One turning vector, and how many ticks it has turned:
The counts run from 0 to 435.
[-63, 358, 344, 143, -425, -226, 73, 24, 204, 93, 397, 188, -18, 236, -4, 97, 171, -91, 125, -40, -126, 226, 264, -333, -292, -198, 217, 166, 259, -56, -126, -54, 324, 127, -60, -349, -82, -182, 72, -174, -181, 213, 202, 96, 272, 336, 41, -272, 443, 184, 72, 104, -213, 211, 302, -67, -13, 252, -36, 61, -1, 165, -59, 127, -402, 120, 133, -242, -33, 51, -341, 190, -81, 14, 228] : 255
[116, -239, -303, 343, 370, -176, 172, 458, 199, 4, 145, 201, 186, -81, -68, -12, -74, 202, -13, 97, -33, 242, 266, -251, 298, 49, -31, -91, -95, -258, -408, -83, 182, 48, 141, -230, -349, 60, -223, -132, 3, -123, 285, 174, 294, 101, 109, -489, 136, 157, -145, 264, -6, -28, 37, 29, 1, -124, -49, 109, 39, 200, 203, -7, -334, 272, -123, -46, 138, -43, -103, 532, 395, -46, -224] : 173
[-197, -133, 4, 47, 125, -223, -14, 98, -104, -116, -185, 29, 301, 191, -263, 31, -46, -109, -125, 210, 147, -321, -140, 199, 73, 10, 111, -43, -132, -180, 294, -165, 53, 208, 86, 99, -26, 105, 271, 682, 243, 105, -255, -36, -336, -228, -309, -35, 138, -128, -401, -119, 93, -179, -318, 87, -159, -71, -435, 54, -38, 166, 36, -120, 213, -167, -423, -81, 302, -139, 233, 203, 370, 164, -215] : 386
[221, -357, -417, 98, 483, 140, -354, 370, -175, -92, 180, -90, 83, -117, 250, -95, 105, 204, -120, -93, -168, -63, 269, -104, 289, 82, 158, -214, -1, -251, -120, 247, -181, 27, 160, 151, -266, 215, -317, -344, -196, -31, 265, 2, 473, 309, -70, 30, 206, 138, 12, 32, -99, 190, 164, -252, 273, -297, -100, 156, 150, 89, 247, 165, -156, 277, -54, 78, -54, -110, -116, 149, -17, -62, -338] : 181
[-34, 81, 248, -84, -328, -517, -186, -218, -32, 84, -52, -97, -52, 243, 222, 62, 141, -88, 54, 68, -63, -6, -400, -110, -272, 114, 242, 349, 22, -167, 116, -230, 175, -16, 152, 150, 556, -118, 296, 294, -366, 56, -295, 289, 124, 62, -188, -358, 331, -201, 127, -194, 198, -148, -133, -97, 38, 183, 27, -206, 263, -207, 57, 104, -328, -40, 72, 6, -36, -201, 46, 216, 184, -125, 181] : 338
[-413, 229, 32, 94, 40, 92, 520, -6, 308, 156, 192, 160, 40, 78, -291, 55, -60, -68, 363, -162, 146, 42, 467, -343, -64, -167, 28, 140, 239, 14, -158, 108, 286, 191, -74, -521, -102, -177, 58, -34, 87, 73, 140, -186, -122, 69, 35, 5, 343, 219, -226, 154, -137, 14, 310, -206, -344, -148, -19, 292, -491, 224, -150, -44, -169, -23, 15, -300, 2, 210, -81, 97, -71, -49, -106] : 237
[3, -246, 142, -90, 96, 144, -177, 256, -297, 161, -260, -146, 176, -33, -90, -143, -45, 94, 115, 204, 53, -264, 27, 421, 119, -173, -138, -259, -148, -61, 192, 283, -418, -22, 251, 300, 151, 156, 8, 535, 42, -40, -134, -254, -55, -161, -50, 254, -1, -66, -120, -470, 169, 18, -425, -122, -222, -35, -106, -166, -211, -192, -164, -48, 371, -199, -79, 110, 209, -169, 242, -266, 125, -181, -302] : 395
[-187, -60, 48, 95, -42, -385, -283, -10, -324, -212, -200, -94, 282, 237, -194, -95, 230, -31, -91, 276, -51, -97, -268, 287, -124, -16, 173, 26, -272, -132, 248, -170, -66, 269, -126, 227, 131, 119, 241, 662, -46, 245, -123, 45, -235, -41, -129, -45, 196, -347, -232, -199, -1, 10, -322, 78, 7, 57, -426, -153, 231, -144, -3, 7, 14, 11, -248, 44, 30, -191, 245, 235, 348, 254, -197] : 381
[57, -252, -25, 43, -83, -58, 400, 52, -107, -212, 98, 192, 380, 46, 7, -290, -259, 198, 368, 69, 207, 356, -110, 193, -50, 60, -114, -133, -265, -158, -276, -118, -33, -155, -55, 68, -83, -33, 27, 164, 285, -226, 275, 384, 81, -239, 218, -240, -167, -289, -90, -174, -89, -79, -337, 465, 13, 83, 450, -96, -26, -55, -36, -226, 120, -176, -254, 186, 129, -91, 127, 281, 480, 96, -145] : 127
[244, 22, 389, -70, -146, 290, -117, 5, 10, 375, -169, -94, -79, 2, 107, -138, -172, -5, -83, 103, -30, -144, 126, 123, 78, -272, -296, -58, -54, -64, 99, 186, -282, -314, 41, 337, 297, -62, 51, 228, -47, -107, -254, -471, 182, -55, -73, 150, -101, 336, 311, -302, -121, -171, -357, 278, -271, 222, 200, -43, -182, -22, -201, 16, 126, -278, 63, 132, 493, -281, -28, -399, -131, 69, 51] : 53
[-25, -28, -95, -215, -3, -263, -299, -35, -260, 234, -468, -197, -208, 86, 110, 156, -90, 20, -125, 149, 185, -158, -245, 225, 134, -140, 6, 217, -1, 97, 112, 143, 47, -55, 240, 44, 333, 74, 190, 184, -252, 120, -345, 94, 73, 9, -69, -122, -187, -243, 134, -370, 242, 32, -353, -320, 147, -54, -113, -188, 27, -662, 116, 271, 31, 1, 121, 293, -20, -30, 333, -194, 12, -438, -80] : 354
[-159, -166, 7, 38, 161, -154, -15, 124, -89, -80, -231, 37, 284, 158, -259, 24, -96, -109, -145, 181, 201, -364, -102, 191, 124, -18, 104, -92, -107, -169, 313, -143, 2, 178, 140, 102, -28, 94, 260, 667, 264, 66, -292, -94, -318, -236, -325, -3, 96, -55, -393, -135, 105, -193, -314, 41, -162, -104, -423, 91, -114, 217, 38, -124, 265, -185, -433, -80, 327, -139, 243, 123, 359, 107, -220] : 387
[-485, 138, 277, -229, -140, -230, -60, -394, -33, 103, -357, -90, -156, 216, 272, -115, 19, 90, 349, -175, 238, 28, -78, 40, -352, -170, 205, 323, -44, 99, 252, 85, -157, 62, -39, -1, 500, -79, 273, 288, -78, 236, 68, 193, -77, -30, 103, 81, 212, -158, 29, -286, -111, -268, -28, -106, -35, 115, 157, -353, -250, -384, -332, 105, 117, -271, 186, -112, -246, 136, 155, -137, -26, -299, 103] : 314
[-170, 166, 89, 36, 147, 300, 198, 100, 336, 356, 43, 82, -190, -58, -31, 20, -112, 36, 219, -157, 115, -38, 575, -296, 98, -284, 0, 29, 315, 30, -88, 309, 41, 36, 147, -355, -146, -83, -112, -209, -34, 65, 156, -334, 147, 158, 24, 103, 213, 480, -30, 73, -100, -9, 285, -331, -295, -107, 57, 203, -567, 184, -190, 85, -38, 33, 152, -222, 88, 210, -168, -215, -253, -321, -48] : 242
[125, -247, -314, 41, 229, 178, 172, 95, -10, 353, 37, 35, 158, -122, -410, 77, -276, 51, -134, 311, 107, -156, 240, 12, 409, -299, -323, -166, 77, 32, -237, 19, 343, -18, 229, -127, -204, -232, -95, 109, 242, -161, -522, -302, -1, -189, -295, 101, -193, -95, -305, 9, 259, 188, -409, -132, -19, -104, -181, 9, -221, 150, 31, -250, 12, 256, -45, 4, 357, -137, -31, -233, 8, -15, -11] : 432
[-33, 334, 311, 126, -329, -201, 83, 7, 246, 98, 409, 230, -33, 265, 24, 131, 70, -148, 15, -91, -43, 87, 251, -393, -231, -148, 244, 149, 333, -77, -72, -108, 405, 112, -14, -355, -155, -195, 103, -190, -124, 219, 99, 94, 240, 295, -107, -269, 414, 273, 1, 180, -181, 140, 324, -83, 36, 198, -102, 173, -20, 310, -4, 113, -372, 123, -1, -277, 72, 47, -364, 192, -99, 12, 226] : 257
[-484, 204, -55, 36, -85, 44, 305, -195, -69, -23, 257, -92, 157, 96, -266, -174, 199, -14, 547, -144, -87, 157, 334, -175, -309, -75, 110, 152, 109, 6, -128, 227, 67, 313, -330, -289, 153, -129, 29, -40, -152, 142, 237, -154, -111, 220, 96, 225, 493, -164, -172, -16, -209, 276, 342, -245, -185, -184, 18, 146, -250, -109, -187, 39, -284, 51, 139, -124, -340, 122, -5, 62, -148, 168, -244] : 231
[-87, -235, 17, -47, 268, 48, -86, 184, -89, 45, -257, -52, 187, 41, -148, -27, -170, -44, -111, 144, 228, -442, -16, 261, 225, -52, 20, -180, -85, -139, 312, 48, -157, 58, 242, 190, -15, 143, 158, 595, 246, 9, -285, -217, -223, -229, -280, 148, 34, 67, -318, -223, 155, -184, -349, -75, -231, -160, -339, 83, -238, 150, 9, -95, 395, -224, -344, -30, 374, -105, 229, -89, 186, -57, -270] : 390
[238, -151, -230, -145, 48, 311, -139, -372, 31, 217, -66, -127, -145, 49, 132, -57, -208, -117, -169, 26, 87, -265, -17, -133, 234, -200, -152, 180, 56, -130, -45, -54, 258, -311, 144, 227, 168, -300, 247, 50, -14, -97, -701, -375, 125, -66, -476, 219, -167, -24, 87, -90, 34, -193, -412, 141, 68, -2, 39, 284, -105, 152, 66, -126, -67, 0, -123, 154, 312, -265, -32, -355, -200, 327, 169] : 72
[46, -435, -256, -195, 125, 216, -120, -49, -425, -190, -143, -41, 174, 42, 268, -347, -228, 301, 297, -84, 232, 78, -17, 362, 46, -142, -38, -136, -271, -102, -110, 180, -269, -219, 75, 311, -15, 51, 28, 72, 216, -109, 162, 234, 217, -146, 105, 254, -278, -378, -9, -374, -207, -14, -394, 248, 292, -85, 305, -99, -99, -206, -58, -113, 359, -189, -159, 264, -77, -49, 136, -166, 79, 44, -179] : 120
[99, -280, -223, 114, 28, -136, -145, -141, -134, -379, 1, 212, 238, 292, 130, -196, -59, 107, -91, 49, 110, 127, -113, 89, 9, -120, 120, 75, -290, -240, -131, -361, 220, -32, -110, 168, -238, -119, 203, 165, 243, 99, -23, 285, 118, -56, -178, -131, -109, -322, -186, 25, -298, -123, -360, 523, 387, 144, -74, 37, 193, 271, 77, -208, 24, 38, -429, 59, 81, -157, -58, 281, 316, 509, 77] : 107
[-81, 234, 20, -82, 135, -196, 54, 95, 99, 382, -273, -32, -164, 39, -206, 513, -325, -90, -559, 175, 252, -381, 135, -12, 285, -167, -205, -37, 231, 261, 247, 108, 152, -3, -87, -200, 54, 36, 45, 83, 190, 85, -372, -229, -81, -39, -184, -67, -192, 334, 78, 45, -51, -9, -87, -60, -19, -76, -289, -94, 26, -272, 196, 354, 129, -59, 117, 121, 560, 4, 128, -146, -260, -278, -130] : 7
[47, -271, -47, 13, -81, -57, 339, 46, -191, -210, 37, 177, 374, 82, 15, -314, -239, 228, 411, 62, 186, 340, -116, 218, -85, 28, -129, -116, -309, -143, -280, -58, -89, -117, -75, 92, -58, -15, 36, 157, 259, -213, 296, 404, 106, -205, 247, -178, -183, -355, -51, -236, -125, -36, -359, 427, 71, 48, 451, -128, -14, -123, -42, -223, 110, -175, -217, 193, 74, -68, 120, 235, 415, 106, -175] : 126
[5, -47, -214, -76, -187, 51, -62, -294, -293, 138, -231, -63, -49, 146, -81, -138, -103, 35, 145, 134, 71, 157, 17, 170, 90, -477, -265, 316, -215, 49, -337, 34, 296, -195, -11, 38, 274, -304, 244, 117, -97, -7, -416, -93, 142, -32, -30, 47, -360, -496, 137, -276, -111, 95, -565, 206, 238, 99, 81, -106, 3, -399, -106, -92, -173, 52, 120, 282, -124, -193, 42, -223, -74, 309, 102] : 80
[-69, 122, 397, -7, -130, 92, 265, 71, 146, 264, -156, 134, 82, 126, -179, 105, -326, -175, -73, 90, 222, -238, 194, 86, 69, -281, -259, 18, -22, -25, 129, -3, 14, -161, 0, 35, 206, -114, 220, 433, 347, -51, -305, -298, -118, -227, -107, 17, -86, 339, 8, -98, -210, -313, -305, 430, -351, 150, -12, 65, -251, 195, -147, -105, 170, -441, -152, -41, 601, -168, -5, -113, 45, 181, 22] : 47
[-310, 205, 52, 48, 103, 179, 415, 49, 373, 251, 123, 167, -61, 29, -204, 63, -131, -31, 278, -159, 174, -10, 532, -354, 32, -201, 11, 71, 294, 14, -139, 204, 221, 118, 49, -472, -146, -140, -1, -122, 51, 72, 122, -257, -11, 77, 10, 51, 289, 360, -171, 147, -121, -32, 317, -268, -347, -142, -11, 289, -562, 254, -160, -16, -93, -25, 50, -271, 115, 219, -106, -14, -131, -165, -75] : 239
[-436, 192, -63, 1, -59, 119, 247, -226, -95, -31, 278, -108, 139, 78, -194, -194, 262, 1, 540, -126, -110, 156, 308, -190, -305, -56, 127, 108, 96, -8, -107, 284, -18, 304, -350, -226, 167, -92, -3, -53, -188, 108, 264, -194, -88, 218, 86, 302, 483, -159, -118, -28, -213, 309, 333, -267, -180, -199, 51, 161, -207, -130, -205, 59, -269, 80, 168, -106, -352, 105, -21, -10, -185, 185, -261] : 230
[19, -180, -294, 55, 61, 7, 297, 50, -21, 244, 152, 45, 284, -29, -557, 77, -219, -47, 1, 345, 68, -100, 136, -45, 245, -207, -273, -97, 33, -21, -285, -105, 482, 52, 159, -175, -76, -300, 6, 244, 249, -185, -561, -174, -112, -216, -321, 8, -78, -270, -383, 8, 278, 204, -391, -46, -62, -72, -219, 71, -131, 162, 40, -316, -119, 199, -130, -45, 282, -176, -43, -37, 106, 159, -2] : 429
[382, -372, -102, 74, 258, 185, 299, 33, 178, -34, 84, 147, 245, -115, 190, -318, -312, 239, 70, 64, 129, 173, -139, -76, 137, 269, -111, -267, -54, -267, -114, -146, -98, -230, 10, 184, -258, 14, -103, -18, 219, -315, 147, 96, 133, -192, -46, -195, -126, 126, -46, -25, 100, -328, -241, 308, -127, -5, 549, 121, -136, 261, 129, -211, 180, -58, -323, 150, 476, -109, 77, 168, 396, -56, -120] : 133
[258, 12, 439, -63, -190, 292, -165, -18, -48, 375, -135, -121, -70, -22, 141, -165, -118, -5, -50, 138, -90, -111, 130, 133, 31, -272, -317, -48, -67, -31, 100, 204, -293, -297, -10, 360, 337, -81, 51, 212, -103, -99, -230, -435, 189, -26, -66, 159, -98, 288, 326, -300, -104, -135, -385, 290, -253, 248, 244, -98, -143, -84, -211, 0, 73, -240, 118, 153, 421, -327, -41, -392, -122, 97, 68] : 54
[52, 135, 24, -200, -90, 148, -265, -147, 71, 113, 243, 8, -238, 205, 300, 190, -48, -116, -155, -269, 114, -253, 221, -275, -59, -145, 354, 93, 487, -10, 188, 136, 259, -10, 105, -160, -165, -94, 107, -367, -115, 215, -97, -49, 289, 302, -341, 166, 244, 306, 83, 33, -158, 159, 335, -354, 254, -47, -89, 323, -95, 208, 121, 238, -86, 78, -33, -119, 74, 124, -263, -283, -455, -182, 151] : 264
[-75, 364, 378, 15, -302, -288, -143, -499, 9, -82, -80, 46, -108, 281, 274, -191, 222, 88, -66, 27, 12, 261, -237, -17, -488, -5, 325, 141, 139, 185, 331, -128, -54, 221, -555, -21, 10, 13, 166, -47, -191, 437, 333, 99, -33, 256, 76, -94, 174, -35, 141, -35, -239, 18, 120, 70, 44, 329, 209, -243, 52, -292, -113, 285, 41, 91, 109, 45, -24, 158, 41, -108, -34, -91, 195] : 294
[14, 28, -114, 21, 308, 399, 47, -164, 107, 11, 292, -132, 37, -109, 17, -228, 115, 44, 61, -136, -147, -88, 216, -286, -59, 214, 190, -171, 289, -105, 173, 264, -203, 210, -360, 9, -220, 92, -189, -274, -200, 60, 238, -463, -22, 242, -177, 349, 381, 331, -80, 118, -78, 110, 392, -328, -277, -289, 140, 415, -252, 187, 59, 165, 5, 199, -38, 9, 118, 70, 3, -149, -220, 29, -305] : 222
[203, -248, -149, 173, -78, -100, -377, -161, -266, -285, -56, 87, 170, 235, 235, -347, 103, 210, -75, 153, -66, 283, -111, 185, -56, -246, 44, 82, -347, -142, -177, -240, 52, -32, -164, 279, -131, -95, 102, 115, 1, 159, 52, 216, 249, 53, -11, -103, -175, -414, 4, -91, -309, 31, -452, 488, 411, 238, -22, -198, 302, -34, -1, -110, -89, 174, -179, 181, -96, -228, -81, 148, 211, 471, 110] : 103
[-311, 199, 447, -42, -150, -368, 259, -139, 358, 224, -287, 189, -103, 205, 149, 76, -175, -1, 159, -44, 308, 43, -105, -149, -183, -75, 124, 279, 30, -34, 136, -189, 112, -6, 153, -168, 315, -122, 302, 369, 82, 75, -28, 248, -64, -175, 42, -399, 193, 158, -42, -68, 61, -494, -58, 65, -289, 227, 146, -228, -290, 1, -185, -18, 33, -312, -21, -230, 218, 108, 75, 174, 260, -388, 226] : 321
